One turn sends every row of this set to another row. A few are shown first. Where does it send the rows asked after them?
Q_240: [ 30   5 -26  19   4 -25   7  61  44 -33  -3  -9  24 -59 -19 -14   2 -11
 -15  30   3  14  20  10   5   4]
Q_625: [-19 -23  30   7  -2 -39  -8 -18  14 -11 -18  20  30  -1  -6 -29 -19 -45
  60  13  13  23  15  40  14  42]
Q_580: [ -1  12  25   7  29 -17   0 -17  42 -33  23 -26   7 -31   0 -49 -38  11
 -15  -2  13  18 -25 -11  25  51]
Q_428: [ 31   2  22 -11 -47  22 -22 -21  20   4 -38  10  22  -6  10  12 -31 -39
 -19 -17  46  -3  25  30   1 -14]
Q_609: [ 24  42 -32  12  28  18 -22  16  -2  57 -22  17 -11 -17 -17   4  10  14
  -2 -43  30  22   7  -6  18  -4]
Q_698: [ 34  -3 -40  17   2   4   4  52  23 -20 -15 -20   1 -62 -43 -36  10 -19
 -12  26 -12  29  15   6  20   5]
Q_386: [ 30   5 -31  30 -15  -4   9  64  38 -18 -17  -9  21 -44 -29  -8 -10 -27
 -13  17   1 -14  36 -22  16  -5]
Q_247: [-15  15  19  -6  31 -17  -3 -16  40 -39  38 -20  15 -20   4 -50 -29  15
   0  -2   8  23 -18  -2  31  22]
Q_477: [ 35 -16 -10  -7 -41   6 -10  -6  45  24 -50  -4   1  -6   2  35  -9 -29
 -22 -13  30  17  12  38 -10  -9]
Q_400: [ 28  -5   3  -1 -46  12   1  -1  34  13 -50 -17  32  -4 -22   1 -27 -55
 -17 -14  49 -15  35  31   2  -9]
Q_680: [ 32  -7   6 -30 -31  24 -16  -2  23  13 -59   2  21 -18  -8  18 -21 -36
 -28  -6  38 -23  21  21 -14  -9]
Q_542: [-25 -10  11  -2   4 -11  -6 -36 -18  11  -4 -12   4  17 -52  -9   7  38
  48 -11  -5 -31 -11  24   3  22]
Q_197: [  4  24 -29  22   9  20 -24  18  -2  65  13   8 -18   4 -16 -18  26  20
  -9 -38  17   2  12  -8  27   2]
Q_380: [ 24  -9   8 -12 -35  26  -7 -37  33  12 -52  11  21  -8 -17  22 -15 -47
  -7 -10  22   5  40  41 -10  -5]
Q_855: [-18 -15  28  -2   4 -40  -8 -23  10 -16 -23  17  42 -10   3 -35 -16 -58
  48  -4  12  21   8  27  -5  46]
Q_845: [-19 -18  29  12   4 -35   2 -33  14   1 -28  33  30  -3 -10 -31 -21 -47
  50  12  19  22  -1  22  16  47]
Q_942: [-15 -22  15  16  -4 -45   9 -24   4  -6 -43  23  31   4  -7 -32 -23 -39
  43   2  10  31  10  32  19  57]
Q_578: [-28   0  30   1  -2  -7   0 -31  -8   5   3  -7   5  20 -39 -23   7  48
  35  -9  -4 -33  -9  27  -8  19]
Q_443: [-18  -1  24   5  -6 -23  -4 -33 -31   2  -6 -25  -4  25 -47 -20   0  44
   9  -2  -5 -36   3  21  -1  22]
Q_113: [  0   9  16   1  31 -21 -18 -10  43 -35  35 -26  22 -22 -16 -65 -24  23
  -5  -3  17  16 -29   8  26  14]
Q_74: [ 29  40 -26  11  14  28 -12  20  -9  70  -7   8 -10 -13 -33 -28  20  -1
 -22 -22   4  27  26   4   9   3]
Q_531: [ 40   3 -38  31   1  -9 -25  65  14 -21 -24   8  18 -52 -37 -20  -6 -17
 -14  28  -9   4  16  15  14  -5]
Q_319: [ -4  44 -28  20  10  13 -22  20 -18  66  -9  17 -13 -22  -7  -1  25  15
   9 -22  15  20   4  -6  16  11]
Q_937: [ 20   3 -23  20  -8   3  -2  57  28 -44 -15   1  19 -54 -49 -19 -11   5
 -13  44   6   9  21  11  16  -4]
Q_541: [ -4  10  19  -1  34 -17  -2 -18  31 -35  39 -34  15 -28   5 -47 -45  13
  -2   6  15  15 -18   9  18  26]
Q_811: [ 16  27 -12  18  -1   4 -16  13  -4  69  -6  -9  -9  -5 -14  17  22  11
  -4 -51  13  30  -5 -13  -1  -2]
Q_246: [-27  -6  14   0 -13 -24  -9 -25 -15  -4   0  -5  -5  26 -49 -34   1  49
  38 -12  -4 -26  -3  19  -8  17]

Q_477 moves to Q_386
Q_197 moves to Q_380
Where do these go?
Q_113 moves to Q_542
Q_443 moves to Q_942
Q_247 moves to Q_578
Q_680 moves to Q_531
Q_811 moves to Q_400
Q_541 moves to Q_246
Q_428 moves to Q_937

One turn sends every row of this set to another row. A few are shown first. Where does it send the rows asked after them?
Q_547: [ -1   8  64  11 -24   8  14  28  37  40  23  12  31   5 -37]
Q_510: [ 48  10 -34  18   3   7  21 -23  53 -14  31   7  -4 -22 -49]
Q_179: [ 53  -1 -21  27  -7  46  25   7  33  -2  47 -14   3  -1 -52]
Q_521: [ 51  24 -32  12   8 -16  25 -10  38 -13  35 -13  -3 -25 -35]
Q_447: [  2  24 -42  14 -40   4  -6   0  29  27  29  17  10 -43 -33]
Q_68: [  1  13  67 -12  -6  33  13  13  18  28  13  11  36   4 -44]
Q_905: [ 43  15  39  27 -32   9  13  10   5 -52  26   2  54 -24 -65]
Q_513: [-17  29 -40   4 -10  26   8  -5  39  25  40   9   3 -45 -48]
Q_984: [ 59  13 -34  10   5  13  14 -22  37 -11  31   5   4 -27 -44]
Q_437: [ 37   5 -14  18   5  39  41  -2  42 -18  39 -16  -8  11 -60]
Q_750: [-20  15  88  32 -18  -9  -8 -29   4  10  30 -13  11 -46 -23]
Q_592: [ 36   5  32  48 -41  16   4  14  32 -35  44  10  50 -32 -68]
Q_737: [ 44  16 -32  22   5 -13  30 -16  56 -15  37  -4  -7 -22 -45]
Q_824: [ 29   0  21  12  20   6  -8 -43  -8 -44  11   8   9  -3 -32]
Q_482: [ 58  12 -11  16 -16   0  32  10  15 -16  29 -21  -2  16 -38]
Q_833: [ 25  32  43  14  -5  10  28  11   4 -57  32 -19  46 -28 -66]
Q_806: [-19  17  68  16 -39   5  21 -29  76  -7  36 -26  -3  -9 -29]
Q_950: [  0   6  70  -2 -20  16  15  17  28  32  14  23  32  11 -44]
Q_363: [ 15  13  32  57 -15  24  18  24  49 -28  59 -10  43 -34 -71]
Q_162: [-28   7  86  30 -16  -4   0 -36  19   6  25  -5  10 -42 -31]
Q_338: [-17  27  50 -11 -60  19 -14 -37  16  -3  15 -17   2 -60 -22]
Q_809: [-28  19  47  13 -61  18  -5 -30  45   7  33 -17 -10 -64 -31]
Q_978: [ -2  16  60   9  -8  20   9  35  29  48  32   1  35  -3 -32]
Q_870: [ 20 -17   7  73  -4 -11 -20  -9  46  -1  50  10   7 -17 -25]
Q_969: [ -9  36 -25 -20 -21 -16  24 -19  19 -11   1  13  -3 -24 -42]
Q_80: [ 60  20 -36   8   3   0  17 -13  27 -11  32  -6   4 -31 -34]
Q_463: [-37  33  49   6 -45  13  -1 -25  36   5  32 -31 -15 -65 -28]
Q_146: [-26  36  47  -8 -44  17  -2 -28  19  -3  26 -31 -11 -64 -24]
Q_306: [ 34 -20  14  46 -17 -12 -18 -34  18 -25  19  26   8  -1 -30]
Q_460: [ -4  19  60  -4   3  33  12  26  17  40  26  -2  37  -4 -37]
Q_362: [  9  27 -30  -2 -45 -17   2  -6  16   7   8  20   8 -28 -32]
Q_585: [ -7  -2  63  10 -44  55   1 -44  66  -1  34   1   7 -20 -40]
Q_825: [  3   9   7  60  43   4  -8  -3  33  -7  63 -23   3 -29 -23]
Q_288: [ 67   6 -18  28 -22  25  17  13  18  -3  40 -19   7   3 -37]
Q_822: [ -5  42  68  11 -32 -13   9  -7  42  -1  41 -52   6 -17  -4]
Q_333: [ 10  31  36  34   9  17  27  21  32 -43  53 -28  42 -32 -73]
Q_313: [ 42   8  -8  14  -5   8  48   5  33 -23  30 -22 -12  18 -49]
Q_230: [ 21  37  59  -5 -39  24 -14 -11   5   7  40 -49  23 -33   2]
Q_530: [-19  18  47   1 -66  24 -12 -40  34   3  25  -6  -4 -62 -29]
Q_419: [-18   4  78  33 -17  22 -16 -37   7  17  39  -1  17 -56 -30]
Q_808: [-26  35 -28 -16   5  11  26 -18  34   3  19   5  -5 -35 -51]
Q_545: [-14  11  79  32 -19   1 -15 -30   0  18  35  -8  19 -55 -19]
Q_219: [ 20  13  55  -4 -44  66 -18 -35  24   4  38 -13  30 -37 -19]
Q_241: [-26   2  83  30 -12  15  -3 -43  21   8  31   1  15 -50 -36]
Q_59: [  7  19  17  21  56  17   0 -25  -1 -29  38 -21   6 -20 -29]

Q_333 moves to Q_905
Q_547 moves to Q_460
Where do these go?
Q_482 moves to Q_179
Q_230 moves to Q_585
Q_824 moves to Q_870
Q_241 moves to Q_750
Q_447 moves to Q_808
Q_463 moves to Q_338
Q_80 moves to Q_510

One turn sends every row of this set to another row. A few are shown first. Where does it send the rows asked after them?
Q_882: [ 25   9   2  14 -13  -3   7 -11  26  11  10 -18  47  22 -28  21  54 -23
  50 -13 -24  -6]
Q_639: [ -9 -28   9  -4 -17  -2 -73  14  73   1  25   5  -8 -17  -3  20  -3 -10
  15   1   6  -8]
Q_403: [ 39 -52   1 -10  -6   1  15  55  24 -13  29 -12  20 -20   8 -17 -15   5
   0 -23  43  13]
Q_31: [ 28  49 -13  -3  -5  12  -8 -10  -6  10  42  -6  27  19  -9  34  32 -20
  37  -6 -20   6]
Q_936: [ 43  38 -14  17   9   0  29  23  -4   6  29  26 -15 -27   8 -16 -14  22
 -20 -19  21  20]
Q_504: [ 18 -15  -6  13 -10 -11  61  22  52   9 -21   3  28 -14 -17 -43  28  15
  16  11  17  -2]
Q_907: [ 43  21  -8 -15   2   7 -28   5 -20  22  44 -32  42   2 -23  13  12  -1
  19 -37  -2  23]
Q_498: [ 25 -27  30   6 -10  -8   4  18 -36 -10 -33  -2  -4  -2 -10 -18  44  -5
  38   8 -37  -4]
Q_480: [ 13  21   6  -7 -60 -10   2 -12 -20  -6  24  17 -18  11   8 -26  22 -32
   0  13  -4  40]
Q_81: [  5  18   7  21   9 -13 -59  -7  49  48 -11  12  -8 -30 -31 -16   5  30
  -9 -13  -7   0]
Q_44: [ 35 -32  29   7 -20 -10 -13  28 -63  12   8   5 -12 -11 -16 -15  10   4
  23 -32  -4  -1]
Q_233: [-69   3  15  -2 -10  20  24  17  36   4 -29  13   0  -9 -16  -4  20  13
 -14   4  35   6]
Q_876: [-20  -6  29  -1  -2 -11   9  19  25  23   3  21  -7   3  20  22 -22  16
 -60  -8  23  29]
Q_951: [ -5 -19   1 -19 -81 -27  12  -1  -5  -9  14 -13  18  -6 -11 -35   5  -8
  19   8   2  31]
Q_621: [ 30 -11   0  -5 -22  -8 -12  -3  24  16  25 -45  65  11 -33  -1  30 -14
  28 -36   1  23]
Q_635: [ -5  15  -1   3   6 -18 -44  -1  52  52 -14  13   2 -28 -28  -6   2  37
  10  17 -18 -17]
Q_913: [ 19  11  -5  14  12  31  33  32  27 -42   8  27 -21  -7  19   1  38 -25
  24  14  13  -5]
Q_321: [-11  -6   2 -20   2  22 -80  14  61  -4  13   2 -13 -18  -1   7  12 -14
  12  16   6   2]
Q_801: [-33 -47  36 -16   7  11   8  44  22  36 -13  15   8   4  -5   9   0  15
 -19  -4  44  -7]
Q_346: [-38   5  31  18  22  18   4  25  17 -23 -26  16 -24 -14  11  31   9  13
 -30 -17   7  12]

Q_639 moves to Q_635
Q_951 moves to Q_498
Q_403 moves to Q_504
Where do these go?
Q_801 moves to Q_233
Q_882 moves to Q_31

One turn sends every row of this set to another row. A few are shown first. Where does it send the rows asked after them?
Q_731: [-30  11   8  -1  10  17   9 -44  13  24 -28  -2  12 -22   7  23 -29 -31
  22  49  45]
Q_548: [-19 -34  40   0  24 -40  43 -20 -43   3  -3  35 -15 -39  37  15  17 -14
  23   2   4]
Q_554: [-34 -12 -20  22 -18  11  22 -52  12   8  14   7 -35 -44  -3  40 -15 -24
  -2  27  39]
Q_357: [ 39 -26  -3 -34  12   0  35  -2   7 -12   4 -18 -36  29  -2  27  -6  -6
 -36  33 -33]
Q_89: [ 39 -18  22  -4  23 -34  19 -39 -13  -2 -28   4  -4  30  11 -32   9 -18
 -19  33  -4]
Q_786: [ 17 -18  30  19 -28  34 -17 -40 -63   7  23  -2  -5  -7  20   6 -13   4
 -16  19   1]
Q_409: [-25 -50   6   4  14  37 -15 -24  -8  15  31  45 -18   0  -5  21   5   8
  -8  49 -22]
Q_277: [-10  13 -32 -23 -18 -22   2 -46  41  19  17  41  -2  17  35   1 -17 -13
   6   2   7]
Q_684: [ -4   9  16   2 -14  13  -8  -5  27   7 -33 -33 -11 -16   9  41   4 -23
  51  34   9]
Q_484: [-31 -21  10   2 -32 -11  -8 -67   7  -2  -5 -10 -22  -8 -26  67  -4  18
  -8  28  14]
Q_227: [  0  14 -14 -24   8 -26  40   6 -46  14 -12  -5 -71  27  12  40  -6 -28
   1  12  -7]
Q_63: [-28  -3  16 -30  24 -37 -21 -21 -23  -6   3 -11 -56  -7  43 -22 -43 -15
  11 -14   1]
Q_384: [-47  -2  34 -25  31  29  25 -21  11  11 -14  -9   0  40  -9 -12  20  -9
  -6  37  25]
Q_90: [-70 -16  35 -32  52 -13  17  -2  -3 -29  13   8 -49  -9   9  -6 -12   5
   6   8  -1]
Q_268: [-12  -8  34   9 -64   4   0 -27 -13   1 -19 -20 -23   0   5  26   5  18
  27  50  19]
Q_608: [-27  25  10 -37  -3 -23  13  -4 -10 -18  28  38 -35  -6  24  23 -54  24
  22  13 -38]
Q_804: [-43  13   2 -32  -5  11  58 -18 -68   0 -22  -4 -21  18  24  41 -27   4
  -7   5 -18]
Q_354: [-42 -10  15 -16  14 -13  44 -29 -37 -15 -16   4   4 -33  37  53  -4  -1
  12 -37 -33]
Q_975: [ 10   2 -11  -8 -40   1  54 -14 -23  -4  -7  -2  -5   1  19  -4 -38   0
 -60   0 -17]
Q_987: [-50  47  24   5  16 -39  13 -14 -23 -44   7  33 -25  -3   3   1 -13  10
  -1 -15  -5]
Q_160: [ -9  -6  14  21 -32 -10 -50 -23 -22   6  -8  -8  -2  -1  21   3   3  -4
 -32 -29   2]
Q_630: [-20 -18  13   6  31  16  37 -26  -7 -12 -25  10  34 -17  -8  14 -10  -5
 -44  -1 -46]
Q_985: [  3 -47   6  -4   9 -16  47 -15  30   5  -9  16  -2 -29  34 -28   8 -19
   0   4 -36]
Q_789: [ -1 -19  26 -38  42 -63  23 -19 -27  30 -18  22 -37  14  13  32   0 -22
  13  23   8]
Q_255: [-13  36  -6  27 -18 -14  33 -14  27  15  19  39 -13 -10   0  -8  21 -28
  -2  -3  15]
Q_468: [ -3 -24   3 -32 -17  13 -13 -19  21  10   4 -61 -32  10  36  11   3 -16
   3 -24  -4]
Q_402: [ -5 -14  14 -25  -1   3   0 -40  24  28  33  43  18 -11 -10  57 -21  15
  -7  20 -30]
Q_798: [-33 -30  22 -56 -22  26   5  20  31   0  10 -16  -1  11  38  15 -10  16
  -8  17  11]
Q_108: [ -5  10  21 -10  42   1 -27 -11 -59 -19  17  11 -48   0  14  13 -42  -2
  13  26 -29]
Q_517: [ -5  31   7  15  27  35   0  -5  -8 -33   4   9   1  29   2   7  31 -24
  -9  22  29]

Q_608 moves to Q_987
Q_786 moves to Q_402
Where do these go?
Q_89 moves to Q_357
Q_268 moves to Q_484
Q_160 moves to Q_409
Q_548 moves to Q_789

